Each path below is one point turned by a fixed rotation once a step. After each direction that follows a path, write how fast that rotation turns it, in degrees a step (0 if it stays still).
Each turn is a multiple of 5 degrees from 10 to 175, or 0.
Each row of a path follows its step; steps can be skipped.
Rotation 1:
step 2: [ 19   9   0 -18  10 -25 -36 -31   8  -5 -14  -2  13  11  -7  -4  14  -1
  22  31  -4 -18   0  10   0  18 -33  13  -3 -15  10 -14   8   6  -7  -3
 -18   9  -7  25   9 -27]
step 3: [  8 -11  20  -9 -21  11  -7  -8 -16  17   4  -3  21   7  -7 -37  19 -19
  -8  -6  26  22  25  19  14  10 -25  -8 -12  -1  24  13  17  -4  10   8
  -4  12   5   0  21 -27]
step 4: [-13  14   6  -3  15  -9 -25  -4  32   6 -19  -4  26  13  10 -28  16  11
  21  -8 -14   6  31   7 -23  21  13   7  13   2  20   4  38   9  -4  -1
  11 -12   9   5  14 -12]
step 12: [  4   3  15 -16  17 -16 -18 -12  10  -2 -13  -9  16 -10 -17 -26  32   5
   4  -2  29  14  28   4 -12  16 -19 -12  14  -2  16  -6  16  -6 -13  11
 -28   8   6  30  23 -20]
step 13: [ -2   9   8   7 -30  14 -31 -24  10   8   4  -8  24  21   3 -24   2   7
  -5   5 -15   9  14  12   4   7 -15  28 -15   7  29  20  37  16   8   2
  12   2  19   6  20  -5]
step 17: [-28   2   2   5   6  21 -34   2  -6  -9  -8  -3  21  26   2 -22  10   8
  11 -10 -12   9  30   9  -9  31  12   7  -8  -7 -18  -8   8   5 -18  24
  18   7 -11 -16   4 -36]
step 19: [-13 -26 -27  -8 -21   0 -12 -20   2 -11  -3 -10  28  14  17  -6 -14 -13
   6  18 -13  10  22  -7   1  13 -16  12  -2 -28  -2  30 -12  18 -31  -3
  25  24   1  -8  10   6]
step 26: [ -3  16  22   0 -18   8 -26  15  -6  -7   1 -16   9   7  -2 -17  30  -6
  -2  -1 -18   3  12   5 -14   6   8  12 -32 -17  12 -14  49   0   1  13
  17 -12  -6   4   7 -33]
step 27: [ -9 -10   3   6  -3  13 -38  10   8   1 -12  -2  22   9  -3 -15  25 -30
  18   8  -6  18  24   3  15  31   5   4  24 -13  -6  20   0   7 -11  15
  32   9 -20  -8  -1  20]
Speeds:
[-1  9 -1  3  9 -8  2  5 11  0 -6 -1  0  6  9  3  1  2 10  8  6 -1  7 -2
  4  3 -6  4  2  2 -4 -1 -4  6  2  7  1  0 -2  5 -1  7] | 175
[ -5   2  -1   4  -2   4  -3   8 -12  -4  -3  -4   2  -1  -8  -3   6  -4
   3  12   7  -7  -7   2   0   6  -1  -6   0   2  -6  -1  -5  -1   8   3
  -2  -6  -6   3   1  -8] | 120
[-2 -5 -4 -3 -1  5  5  3 -1  7  1 10 -5  4  2  2 -5 -5 -4  8 12 -2  6  4
  4 11  6  0  2 -6  0  9  4 -4  1  1  2  8  4 -4 -5 -1] | 135
[  6  -3   4   3 -15  -1  -2  -1   0   0   1   3  -7  -9   5  -3   1   4
   2  -2  -2  -3  -5   2   0   6 -10   8  -4  -6   1   8   1   0   7   3
   2   0 -10   2  -6   6] | 135
[-10   3   1  11  -5  -5   7  -1  -2  -4   2   4  -6  -1 -10   1  -6 -12
   8  -6   0   0   6  -6  -2   2   7   8  -4  -2   1  -3  -2   2  -7  -1
   0   2  -7   3   5   1] | 35
[  9  -3  -4  -2   6   0  10 -11  -6   3  -5   4  -2  -1   3  -3   0  -5
   4   9  -1   3   3  -6  -1  -8  -8   2  -2  -7  -4  -3  -5  -3  -2  -7
  -2   0  -5   1  -7  -9] | 80
Rotation 2:
step 1: [-17   0  -6  10  16  30   2 -23 -25  11  -2  -5  13  -4   5  -2  -9 -14
 -22  29  16 -23   2 -15 -10   4  -5  -7  13   6   7  -5  43 -15 -17   0
 -32 -36  23 -26   7  10]
step 5: [ -5   7 -18  -2 -10   9  29   8   3 -19  -4  -2 -18 -59 -22  -4  23 -26
  11  -2 -15  18 -17  15 -11 -22   4 -25 -23 -20   5   1 -10 -15  14  -7
 -19  15  -5  -1  -4  -8]
step 10: [ 44 -17 -26   1 -13   1  13  42  -1 -21 -22 -20 -19  -6   9 -15 -11 -13
  15  -5  26 -18  -1 -18  18 -18 -22  -2  -1   6   8  20  15 -14  14  16
   9 -15 -17   3   1  16]
step 11: [ 48  23  18   8  10  -2 -10 -29  37   5  25  -2  25 -10   1  16   8  21
   1 -11 -11  12   4   6 -21 -17 -24  11   7  -9  -8   7  -6  10   1  14
 -13  29  -1  -8  31   2]
step 12: [ 12  -8  -6   2  21  22  -6   0  -1   3   5  19 -27  -3  23  -3   3  -5
  16  15  22  22 -19   5  54   2  -4 -22 -13  32  15   9   2   2  14  -4
  21 -16 -19   9  21 -25]
step 13: [ 21  28  27   9 -11 -11 -24  -5  25   6   3 -24  33   8  -2  16   2  -2
 -17   2  52  -3  19   2 -16  -8   8   4   3   5  -5  -7   6 -25   0  -3
 -12 -27  31  16   4  -3]
step 16: [ 11   0  -2   2  26   6 -14   3  18  11  -6 -41   6  -9 -10 -11  18  -8
   0 -19 -24  -7  23 -29  -4   4  21  31  -8  13  26   8  -5  34 -25 -18
  -7   8 -23  18 -15   6]
step 17: [ -8   1 -19  18  10  14 -19  17   3  -2   5  35  -6 -16  26 -22  -4  22
 -13   6   6  23   9  15  -5   4  -7 -29 -35 -42 -15   9  11 -14 -13 -10
 -17   2 -22  -8 -10  18]
step 28: [  8  24  -4  -8  -7   2  13   8  31 -14 -15 -19 -14   6 -42  -8 -13   2
   3   5 -12   9  -4 -43  23 -15   3  -9 -39 -19  18  -6  -1   8  12  27
   9  10 -19  -3 -16 -18]
Speeds:
[ 10  -4   6   5   1  -7   8   6  11  -5  -2   1   6   3   8   1   3   2
   6   3  -3   8  -2  -5   7  -1  -1  -3   0   1   8 -11   0  -1   1   3
   4  -2   8  -4   2   2] | 20
[ -4  -2  -5   4  10  -1  -2  -6  -3   2   5   9  -2   3  11   1   1   8
  -8   3 -10  -5  -2  -5   4   1  -3   5  -5   6  -3   0   4   5  -3   1
  -9   3   7   2   7   4] | 140
[ -1  -1   2   8   9  -1   7   7  -8  -5   2   1  -2   0   3   8 -15  -3
   0  -1   2  -3   5   1  -2   0  -3 -10  -6  -4   5   7   1  -6   5  -5
  -2  -7   1   0   3   5] | 155
[ -6   4   4  -3  -3  -8  -9   3   5  -2  -1   6   7   1   3   4   3  -9
   0   3   3  -1   0   0 -11   8 -10   9   1   2   0  -1   8  -2   2   3
   0  -6  -6  -4   6   7] | 155
[  1   9  -2   4   2  -1  -7  10  -2   1   6  -1   9  -5  -3   6   0   0
  -2  -6  -8  -1  -8   3   3  -8  -6   4  -6  -1   4   3   5  -3  -1   3
   1   5   4   0 -14  -2] | 125
Rotation 3:
step 6: [-18   6   7  25  -7 -21  -5  -6   3  14   4   0 -25  -5  15 -18 -25 -12
   7  -1  23 -14   3   2  28 -19   8  26   0  23  15  24   1  23  -6 -13
  13   3  25  35  21 -11]
step 8: [ -6   7   8  27   5  12 -16  -2  19  10   6  12 -10 -36   6 -17  17   0
  -3   5 -23   8  -6  -1  -2 -10  -2  30  -5   6  -9 -24  36  13  24  -3
 -18  29   3  30  -3 -19]
step 9: [ 14   2  19  23   0 -13 -10   5   3  42  16  -6 -19 -36   8 -11 -12   6
  -8   1   4  19  13   7  -4   1   4  42  -6   1   5   6  -5   1 -14 -20
  39 -17  -4  17  -6  -1]
step 10: [-14 -18  15  20  -8  17   1 -14   1  10  15   6 -24   4  -8 -39  15  -5
 -26  -1  20   2  -5 -26 -26  13   5  18   9  28 -18  13  -1   2  31 -16
  14 -10  14   5   5  21]
step 12: [ -6  -4   4  16  -3 -15  -7  -5 -11  34  39  14   2  -1  -4  -7 -17 -10
 -24  -6  -1  20  17  -2 -23 -11  -2  29  -3  12   3 -21  42   6 -14  16
   1 -33 -17   0   1  -6]
step 17: [ 11  12   4  34 -26  -4  -5  10  11  11  16  11 -24   0   0 -24  -5 -20
  -3 -23  14   0   2  -4  14   8   1  40  10  44  -1  21   3  10 -19 -19
  11   7  -1   5  20  -4]
step 20: [ 29 -14  28  11   7 -13  -3   7  -9  27  31  -3 -25  -5 -10 -26 -11  -9
 -11  -3   4  21  10 -11  -8   0 -13  41  -1  19 -15  11  11   6  20  -8
  22 -13  21  -5 -17   4]
step 21: [-36 -17  19   2 -15  -3   3 -26  11  12  29  -9 -10   3  12 -58   1   6
  -6  24  27  -5  -1  -8  -9   5  24   2   6   5  -1  -4  14   6   6  -3
  13  -2  11  16  12  11]
step 27: [ 22   1   5   5  -4   7 -18  21   9  13  -4  16 -23 -37   4 -38  -2 -16
 -17 -21   8  21  -3   1  -4 -12  -2  29   5  11 -12   4  16  38 -26   0
  -7 -15  -6   5   6  -2]
Speeds:
[  2   4   2   4   2  -3   3   7   3   2   1  -5  -6   1  -8  -1  -1 -12
   8   2 -11 -10  -7  -3   3   1  -6  -5   1   2   3  -6   5  -5  -5  -1
   7  -3   0   7  -2   4] | 130
[  5   5  -1  -3  -7   2   9   2  -2   3  -4  11  -6   1  -8   2   5  -1
  -7 -14   6   1   1  -4  -4  -3  -2   2   8   5  -1  -4   4  -3  -3  -1
   0  -2  -6  -7  -9   2] | 145
[ -5   1  11  -3   1  -3   3   3   2  -9   0   1  -3   5  -2  -1   6   1
  -7   8   1  -9   3   1   1  -8   5   4  -6  -1  -6  -7  -1  -6   6  -6
 -11   3   3   5  -6   4] | 140
[-8  2 -3 11  6  5  2 -4  1 -1 12  5 -3  5 -3  5  0  1 -1 -4 -1 -8  1 -6
 -3  6  2 -1  2  9  7 -4 -6  6  1  5 -6  9 -2  3  0 -3] | 160
[  1  -5   1   2   0  -7  -1  -3   0   7   5  -6  -3  -6   3  -4   4   8
  -9   2   3   2  -4  -6  -3  15  -2  -3  -5  -1   5  -5   4 -13   4   0
   2   1   4  -4  -9   2] | 35
[  6  -3   8  12   4   3   2   2  -6  -4   3   3  12   0   0  -4  -1   4
  -4  -2  -1  -8  -1  -5   3   0 -10   4   0  -1  -5   2  -4  -6  -8  -2
  -3 -10  -2  -7   6  -4] | 140
[  3  -4   5   2   0  -8   0   1   5   4  -1   1  -5   3  -4  -5  -8  -1
  -7  -8  -2   4  -6   2   1  -4   7  -1  -6   3  -3   3 -16   2  -6   5
   3   1  11  -2  -1   4] | 100
Rotation 4:
step 1: [ -5 -13   6  -4  18 -17  47  -9  -1  12  16  -3  16  10 -18 -13 -12   4
 -41 -16 -14 -19  12   2   9 -21  -2   5  21  22  19  14   2  14 -10  14
   0   9  18  -2 -10  39]
step 2: [ 32 -13  17  25   2  40  16   3   1   1   3  12   8 -29   0 -20 -11   7
 -17  -3 -11  -6 -20 -15  -2 -10 -37  37  20  19   3   7 -12 -15   8  14
 -24  11   5  -6   7  10]
step 3: [ -4  -6  -1   0  33  12   3 -24  -4  12 -32 -20  13 -47 -16 -18 -28  -1
  -1   8   4   6  -6   5 -32 -20 -11  -1   8   8  19 -22  11  14  -1  25
 -19 -21  -8  -5  -4  -5]
step 14: [-12  -1 -15  10  23  18   1  10 -17  20 -30 -16  17  15  18  -1 -36  -9
   3   5  -4   2  26   8 -15 -37  -9 -11  20   4  20  17 -10  -3  21   3
 -16 -27  10  29   7 -11]
step 19: [-44   4 -15   8   2  27 -11  15 -11   1 -15 -21  27  -4  28   7 -25  -5
 -15 -37  16  10  -5  12  -3 -24   1 -20   0   0  14 -24   3   4  -3  23
  -6 -15  20  -9   2  18]
step 23: [ 14  21  -9  13 -14  -4  16  -5 -35  39   7  -7  32   9  -6  13  11   9
  -5 -17 -11   4  -5   7  -6 -26  -3  -8  11   7  14  11  15   2   8  32
  37 -22 -18 -23  18 -11]
step 25: [ -6  -1  40  18  28  39   3  -4 -24  14 -10   1  41  11  10  16  -9  19
   0 -12  26 -15  13  -6 -17 -14  10   4  -4 -18  -5  19 -12  14  -3   1
 -22 -14  11  -3   6   0]
step 28: [ 11   0   2  34  -8 -12  19 -10 -17  21  -7  -1  21 -13 -24   9 -21  21
 -22 -13  13   7   9  23  -9  -9 -10   5  11  42  11  15  -7 -10 -10  38
   7   6  32  11  11 -15]
step 29: [ 16  20  13   4   0  33   3   0 -26  27  -7  31  23 -18 -24  -3 -28 -10
  -1  -8 -12  21 -17  19   2 -11  -7  25   5   4   6  -6  -7 -12 -13  10
  -9  11 -29 -21 -19 -22]
Speeds:
[  1   1  -6   6   4   1  -2 -11   0  -8   1   2   1   1  11   6   2  -8
  -2   0   0  -1   2   2  -1   1  -1   1  -2   6 -13  -4 -10   5   1  12
  -5  -3  -4   5   1   2] | 130
[  1  -2 -11  -1   1  -1   1   2   1  -3   7   1   7   4  -2  -3   3  10
   3  -4   4  -2  -8  -5  10   3   0 -10   0   9   4  -7  -2  10  -2   2
   9   0  -1   2   1   4] | 95
[  6   7 -14  -1   6  -3   9  -2   3   0   5   4  -4  -4  -6   8  -1  -4
   2  -1   5   6   0   0   4  -6 -10   5  -1   1   9   6  -4  -4   3  -3
  -7   1   5   3   2   2] | 55
[ 2  5 -9 -6  1  5  2 10 -8 -5  1 -3 -4  9  0  3 -1  6 -4 -4  9 -9  4  4
 -9  5  2  3 -6 -9 -4 -6  0  1  3 -1 -3  1  5 -3 -4  6] | 55
[  6  -3  -2   1  -5   0   0  -1  -7  -2  -8 -10  -7  -1   5   7   0  -3
   4  -3  -1   2   1  -5   2  -1  -4   0  12   1   2  -8   2   1  -7   2
   5  -3  14   4  -7  -5] | 155
